One turning vector, and how many steps it has turned
The counts run from 0 to 494.
[-11  12  -8 -10  -1  -7 -14 -20  25  21  25  -1   2  23  26   3   3 -38
 -16  -7  32  16  -3  10  28 -20  -5   8  30 -15   8  10  21  -1  17   8
 -19 -25 -19   0   7  -4   5   5   2  11   7  20   0   2   4   1]	185
[-10  -2  -4 -24  19  -1 -19   6  18  30  17   2   4  24  26 -11   8 -25
 -30  -4  29  17  10  10  11 -18 -26  -4  35 -11   7   0  22   1  13   1
 -20 -12 -14  -9  11 -17  -3   7 -13  -3   4   7  -9  24 -21  -2]	171
[-19   6  -6  -9   6   6  -8 -18  25   4  12  -1  13  11  13  -7  13 -22
   2  -1  53   2 -10  39  34  -3 -13  10  23 -10  11  10  21  -5  14   9
 -22 -20 -21  17   5   8  23   8 -12  10  -2  28   9   5  12  -9]	152
[ -5   6  -3 -17  -1  18 -13 -10  33 -13  -6 -23  10  14   5   0   4  -4
  10 -13  39   2  -7  54  28  17 -14   4  17 -16  27  12   7 -20 -10   7
 -11 -23  -6   4   0 -20  -1   2  -3  -3 -19   0 -18  -2  -9  -9]	118
[ -5  11  -6  -3   9  19  -2  -4  21  -1   6  -5   5   4  15  -9  11 -17
   7   1  42  11  -9  53  36   8 -17   9  14 -12  20  14  28  -1   5  15
 -20 -18  -4  25   3 -17  10  -2 -12   2  -7  15   0   7   3  -1]	315
[-28   9  -8 -37  16   6 -15 -15  11   7  23   2  22  18  14  -8  -3  -5
   7  -7  35  12  12  -3   2 -12 -23  -8  48  -3  12  21  11 -19  19  -8
 -29 -20   4  -1   3  -6 -13   4 -12 -10  -1   8 -18   8   4   5]	440
[-15  -8  -8 -33  28  16 -12  -6   5   4  19   6  14  21   9 -14   4 -13
   1   5  26  23   5  18  35  -1 -30   3  30  -5  21  29  19  -5  19   0
 -25  -6   6   1   6   0  -3  12 -16  -5   1  16 -11  26  -1   6]	50
[ -2   8  -4 -29   4  21 -12  -1  35  14 -16 -16  18  40  11 -13   9 -14
 -14  -9  18  25   8  35  13   8 -21  -5  18 -19  28   5   1 -14  -2   4
 -15 -15   4 -12   1 -27 -13   0  -3 -13 -17   4 -21   1 -31   4]	205
[-16   3 -14 -11   3   5  -8 -10  22   0  18   3  11  33  15  -6   7   2
 -13 -15  53   4   3  30  11 -25  -6   3  22  -1   6  26  23   3   7   0
 -20  -4 -40  -6  18  -8   7   8 -12 -10   3   1   7  14   4  -6]	63
[ -8   0  -4 -29   7   9  -2 -18  37   4   2 -11 -17  13  14  10  -8 -22
  -1  -5  31  20  -1  40  30  11 -18   0  16  -6  20  -6  21   3  -6   8
 -15 -16   7  10 -11 -34   0  -3   9  10 -20  12 -23  12 -13 -11]	116
[-20   5   4   7  32  13 -17 -22  13  -5  18  -9  11  10   6   3  22 -18
   2 -12  32  14  -2  31   0  -2 -14  10  21  -2  19  22  20   2  25  -3
 -28 -31  -6  32  -5 -12  -5  12 -14   2   0  25 -13  11   3  12]	3
[-18  11  -1 -21  -2  -5 -11 -16  25  19  17  -8  12   6  20  -4  -2 -13
  -9   0  41   3  16  25  16  -8 -15 -21  35  16   6  -8   1 -18   1 -18
 -20 -30   5   9  -4 -27   2  -5   6   8 -17  16 -13   6 -13  -9]	428
[-33  12  15 -19   8   0   1 -38  26   5  12 -14   8  30  12   7   7 -23
  -9 -20  29  17  11   8  11 -22 -15  -1  40  17  24   1   6 -19  15 -22
 -17 -13  -2   6  -9   3  -5   9   1   4  -9  26  -9  -2  -5  -2]	68
[-20  -1  -1 -39  19   3 -16 -24  22   3   5  -5   4  14   1  10   3 -19
   8  -4  19  31   4  11  12   2 -28   3  34 -11  22   2  13 -14  18  -6
 -19 -20  10   8  -9 -15 -18   9   1   0  -5  15 -33   8 -11  -3]	278
[-15   5  -6 -25 -12  -8 -20 -23  32  12  17  -8  -7  31  14   7   4 -15
 -27  -8  28  18  24  16  18 -26 -13  -5  29  -8  10   3  10  -6   6  -9
 -16 -18 -23 -11  -3 -27   3   9   4   4  -5   2 -10   6 -14 -15]	457
[-22  -3   5 -12  32   8 -24   2   9   8  14  -7  18  14  14 -10  17 -10
 -14 -12  52  -5  -2  19  -7  -6 -20  -3  37   1   7  10  16  -7  22   0
 -27 -21 -16   7   7 -14  -4   9 -16  -5   9   2  -7  19  -8   9]	168
[-10  -1  -1 -41  15   3  -8 -24  39  -5   0 -13  -3  26   2   8  -7 -18
   0 -11  20  25   2  31  26  13 -17   0  22  -4  27   5   2 -10  -1   0
 -18 -17  10   1  -5 -25 -12   8  10   4 -19  15 -28   0 -12  -6]	115
[-17  -4  14 -10   7  15 -18 -27  37  -2  -5 -22  16  17   3   3  14 -13
  -3 -16  50  -1 -11  36  -7  12 -11   3  25  -4  18 -11   0 -21   7  -9
 -15 -16  -9   7 -10  -6  -4   9  13   0 -15  15 -11  -8 -11  -8]	462
[ -3   5 -18 -13  13  -2  -2 -26  38  11  16  -2  11  31  15  -7   3 -38
 -21  -2  24  20   7  29  29   1  -1   5  16 -16  10  21  17  15  15   9
 -29 -16 -12  -2  16   2  12   5   2  11  -4  31   3  12   2   8]	304
[-27  15   4 -11  -6   8  -9 -20  24  15  16 -10   1  26  33   2  -5 -16
 -15 -22  35  16  14  13  12 -27   0 -18  30  -4  10   5   8 -17   7  -9
 -11 -21 -10  -5  -7 -24 -13   0  14  -3  -6 -12 -28  -4 -21  -3]	99
[-15   1  13   7  -3  27   0 -28  31   1   0 -14   8  24  23   5  10 -22
 -16  -8  49  12  -3  38  27   2  -6  -1   3 -11  13   3  13  -4   5   2
 -13   0  -4   7 -12  -8  14  12  24   5 -17   5 -20  -4 -14  -6]	492
[-17  10  -9 -38   9   2  -4  -1  25  18  10  -1 -11  23  25 -11  -3  -5
 -11 -11  31  30  22  16   8 -13 -22 -13  28   8  14   2  12  -2   0  -2
 -21  -9   7   4   2 -43 -15 -12  -2  -2  -8   7  -8  27 -17   2]	323
[-20  -2  -6 -24  24  -4 -11 -19  23  10  21   2   3  37  13  -1   2  -6
 -23 -23  31  15  11   9  -6 -23  -7   2  35   5   6  19  15   5  16 -10
 -26 -10 -35  -2  16 -11  -4  16  -4   1  10  13  -4  13  -5   3]	454
[-26  -7   2 -11  22  22 -14 -28  20 -21  10   0  17  20  10   4   6  -6
   6 -24  54   5 -18  23  -9   2   0   5  17 -14   7  19  14  -6  21   5
 -29  -2 -22  10   5  -2  -6  17  11  -5   2  -9 -25  -4   1   5]	375
[-12  11  -3 -28  11   2   6 -20  45   8   4  -9 -15  22  27  -5  -8 -23
  -9 -25  44  21   2  25   2   1  -2  -6  18   0  14 -14  14  -3   1  11
 -17   6   6   7  12 -31  -6 -11  23   2 -10   7 -16  -3 -16  -4]	26
[ -5 -11  -6 -16  14  11 -14  -5  37   2  -1 -12  -2  16   3  -2  18  -8
 -14 -12  56  -6 -13  48   0  12 -14   3  20  -7   6 -12  16   6   4   6
 -18 -13 -28   8   7 -30   6   8   0   1  -8   8  -1  10 -14 -11]	269
[-11  12  -7  -5  -2  -4 -10 -18  20   5  33   3   8  21  18  -5   1  -8
 -15  -4  40   1  17  33  27 -20   0  -9  24   6   5  31  11   0   7  -7
 -27 -33 -23   8   7 -16  15   0  -5   9  -1  20   4  15   8   2]	229
[ -7  -9   4   0  19  21  -2 -17  33   1   2 -13  -1  24  16  -3  18 -26
 -23 -17  38  16 -17  45  13   5  -9   8   5 -10  17  -3  27   7  10   9
 -14   3 -17  10   6 -13  11   8   9  10   1  15  -4   7 -16  -1]	105
[ -4   1  -6 -28  -6   4 -12  -9  36  -2   3 -15 -13   7  13   0  -9 -10
   1  -8  38   5   1  50  31  13 -17  -2  14 -11  15  -4   7  -2  -7  10
 -15 -24  -5  -2  -3 -42  -2   1   7   3 -16  -3 -17   3 -10 -18]	117
[-10  18 -13 -28  -8  -3 -16 -27  28  22  20   6   8   5  26   3   2 -27
  -1   3  25  21   9  10  12 -14 -16  -8  31 -21   5  11   7 -12  15  -2
 -33 -39   4  12  -1 -26  -3  -3   8   3  -8  17 -19   8  -3  -1]	471
[-15   2  -5 -22 -16  15 -12 -12  36   8 -11  -7  21  31  14   3   8  -8
 -11 -21  49  13  -1  26   3  -4 -12  -4  23 -30   9   2   6 -17  -4   1
 -18   1 -18 -17   2 -20   0   9  17 -17 -10 -13 -23  -4 -18  -9]	371
[-19  18  -4  -7  24  12  -6 -20  23  10  13   0  24  30  24 -13   6 -17
  -7 -16  24  30   8  12  -7 -16 -10   0  27  -8  15  28  18 -13  22   1
 -32 -13   0   4  11  -3 -11   1  -3 -13   8  14 -14   4  -6  22]	484
[-13   5  -2  -5   2  23  -4 -18  32  -5  -3 -12  12  10  14   2  13 -18
  10  -6  39  16 -13  56  35  14 -12   2   7 -19  23   4  16 -13   2  18
 -16 -18   0  17  -5 -18  11  -4  -1  -1 -14  13 -10  -3  -3  -4]	119
[-10   5 -11 -31 -10   0   4 -19  33  25  15   4   7  31  29  -4  -5 -28
 -23  -6  36  24  21  14  25 -12 -17  -8  30  -6   7   0   7   2   1  -2
 -18   2  -7 -15   8  -7   8   0   3   6 -10  16   2  14 -10  -8]	337
[-21  -3  -5 -23   3  -1  -7 -23  26  13  16   2  -5  34  13  11   7 -30
 -28  -9  23  30  16  11  24 -29 -21   2  23  -4  20   7  17   7  19 -14
 -16  -4 -16  -8  -7 -10  -5  13   4  11  -2  19 -13  15 -11  -5]	456
